In the rows, 128 means zero.
Each path is a new rotation, seen through one point. The rows after it are directions, each followed by how far the rotation turns it, in deg/step (0 if it stays put).
Each turn is a multiple of 5 degrees from 10 to 175, or 0.
Each row of a path follows its step; steps can be skipped.
path 1
step 1: [132 129 130 138 125 122 137 137 120 123 137 127 141 129 126 132 131 133
 122 126 123 126 130 135 127 119 131 126 132 123 133 127 123 130 132 123
 125 128 136 121 132 133 123 131 133 133 126]
step 11: [126 132 120 130 120 114 125 132 132 128 129 124 132 127 130 133 138 131
 126 126 129 128 131 141 127 118 128 127 130 117 130 126 130 122 132 125
 123 130 123 135 128 136 124 133 134 128 124]
step 14: [120 128 133 125 131 119 124 134 123 132 134 126 132 132 122 124 130 134
 126 127 127 126 131 138 130 123 127 121 137 119 142 125 134 136 128 117
 130 132 129 127 132 130 128 124 128 127 124]
step 20: [130 131 122 127 129 117 126 136 129 126 126 127 127 127 135 119 127 134
 114 140 141 129 124 128 123 127 126 127 126 130 138 125 127 132 132 124
 127 137 133 128 133 123 125 130 132 127 127]
step 23: [126 137 130 123 125 118 118 128 121 127 126 126 126 118 121 128 127 132
 124 135 131 126 126 121 125 122 128 133 124 121 135 127 124 123 129 122
 124 129 133 122 129 134 114 130 133 122 132]
step 28: [128 126 134 132 128 124 129 127 127 125 128 122 125 129 121 130 130 126
 123 137 138 125 131 126 113 128 124 127 129 123 141 130 124 122 129 123
 122 132 132 135 134 125 125 128 132 130 115]
step 29: [130 134 127 130 121 114 125 135 120 126 123 130 126 126 132 124 134 136
 133 126 125 128 120 138 129 126 132 122 130 124 131 129 130 127 128 130
 115 129 134 134 126 133 128 138 124 123 127]
Directions:
[127 126 128 128 128 129 128 131 128 130 126 128 126 127 128 129 130 127
 128 129 127 127 127 127 126 127 129 127 128 127 132 128 128 129 126 128
 128 130 125 129 124 127 130 126 125 130 126] => 100
[129 129 128 128 128 131 127 128 129 127 126 129 127 125 128 127 128 132
 131 129 130 127 127 128 127 130 126 126 126 127 128 130 130 128 129 129
 128 127 131 126 127 128 128 131 124 127 127] => 110
path 2
step 2: [119 130 132 121 127 137 122 131 124 130 126 119 129 128 126 127 123 122
 125 132 131 134 133 132 120 123 126 126 122 132 130 129 126 136 136 131
 123 130 122 117 117 131 124 129 126 126 128]
step 10: [125 131 140 123 129 133 125 135 127 129 125 124 126 130 121 124 125 118
 119 126 134 122 136 135 121 131 118 127 128 126 122 126 124 133 140 130
 123 130 130 130 125 126 127 136 130 129 127]
step 12: [128 126 134 121 131 139 124 129 127 132 119 130 122 128 123 134 127 127
 120 130 132 130 139 131 123 128 117 136 128 127 127 132 126 126 134 124
 121 127 129 126 121 125 125 123 135 135 129]
step 13: [118 129 134 128 129 140 126 130 120 129 121 132 122 126 122 126 125 121
 126 118 127 133 136 128 120 126 121 122 124 130 121 133 132 135 135 131
 126 128 135 128 124 125 126 127 133 134 131]
step 15: [120 117 132 124 128 134 125 130 120 126 123 131 120 127 128 130 127 118
 121 131 124 136 134 134 127 128 127 131 131 128 125 124 129 137 135 129
 121 121 127 124 118 130 122 123 131 131 128]
step 24: [120 131 140 124 128 131 128 139 124 129 125 127 125 128 117 125 129 127
 123 125 125 133 138 134 124 129 120 125 131 121 126 137 121 132 134 124
 129 130 121 126 121 135 127 131 133 123 129]
step 28: [127 125 139 130 133 133 123 132 131 123 120 127 124 124 121 131 123 120
 122 126 129 132 136 135 121 129 122 135 122 124 126 123 120 128 136 127
 127 121 124 120 125 126 124 129 134 126 124]
Directions:
[128 126 129 126 128 130 128 131 127 131 130 126 131 130 128 129 128 128
 128 131 131 128 126 128 126 128 130 127 129 129 130 128 128 127 129 130
 126 129 130 128 130 126 129 127 126 130 130] => 175
[125 128 127 128 127 128 127 127 128 128 128 129 129 128 129 127 128 128
 127 129 126 128 124 130 128 125 128 128 126 132 130 130 130 130 125 128
 128 129 124 130 126 130 125 128 125 128 129] => 20
[126 128 130 129 126 126 126 129 126 126 127 126 125 129 128 129 130 127
 127 130 126 129 126 129 131 130 130 130 129 128 128 129 127 127 130 129
 128 127 128 131 132 130 130 128 127 126 125] => 40
[128 127 129 131 128 129 127 128 131 126 123 129 131 127 126 130 128 129
 129 128 127 128 126 128 125 127 131 128 127 129 130 127 126 128 127 127
 130 127 127 126 131 127 130 129 128 128 129] => 130
path 3
step 3: [126 124 140 120 124 119 125 125 130 122 123 127 126 142 126 135 135 127
 135 130 128 130 134 133 129 128 133 134 141 130 124 126 136 125 126 123
 126 130 120 119 135 121 130 129 124 128 132]
step 12: [134 121 123 118 131 132 120 131 126 132 130 132 123 141 129 139 136 121
 133 120 129 129 133 123 121 127 136 133 130 137 133 122 129 134 131 130
 135 130 132 131 124 133 131 121 132 133 125]
step 15: [135 127 132 132 130 124 125 126 131 131 128 121 122 134 125 127 130 136
 124 133 121 140 135 120 122 139 135 126 121 132 119 135 122 120 131 127
 133 121 124 129 128 134 137 130 122 126 133]
step 22: [122 123 125 121 132 129 133 124 132 135 124 122 128 131 131 120 127 132
 126 119 127 140 134 122 120 120 126 133 126 136 121 127 129 128 125 124
 137 134 123 124 128 126 139 124 120 125 115]
step 25: [127 129 124 129 133 133 116 131 120 136 117 127 127 130 136 130 119 123
 128 130 133 131 134 121 123 140 133 130 128 135 130 118 125 121 123 123
 121 130 130 138 132 130 129 127 122 128 132]
step 28: [135 122 124 130 121 125 129 113 125 131 128 125 133 133 126 134 122 139
 117 128 127 126 135 123 129 125 131 133 137 120 130 126 125 124 125 117
 135 127 124 120 136 137 132 126 126 125 128]
step 29: [120 124 126 129 128 128 133 130 119 128 129 133 126 137 145 129 121 125
 123 128 133 124 126 119 126 119 123 137 129 123 120 130 131 128 117 128
 128 126 128 122 130 133 125 128 124 120 119]
Directions:
[127 129 129 127 130 128 125 129 134 126 127 127 126 130 128 126 129 129
 128 125 130 127 131 130 125 128 128 130 127 129 128 126 128 130 129 128
 127 130 126 129 127 127 127 129 128 128 127] => 35
[130 125 128 127 129 130 127 127 125 127 125 128 128 130 130 127 129 127
 128 129 128 128 127 131 125 128 126 127 126 130 131 129 130 127 125 128
 127 130 128 128 129 129 125 126 129 127 127] => 85
[128 128 127 130 127 129 127 127 129 128 129 126 128 127 128 129 129 129
 126 129 132 125 126 126 128 126 125 130 127 128 129 132 126 129 126 128
 128 128 127 129 131 130 127 129 127 132 129] => 35
[129 127 131 131 129 128 129 127 128 129 127 130 130 128 127 127 128 127
 129 130 130 128 130 127 125 126 126 127 130 128 126 128 131 126 128 127
 130 127 126 126 126 129 128 132 128 128 126] => 55
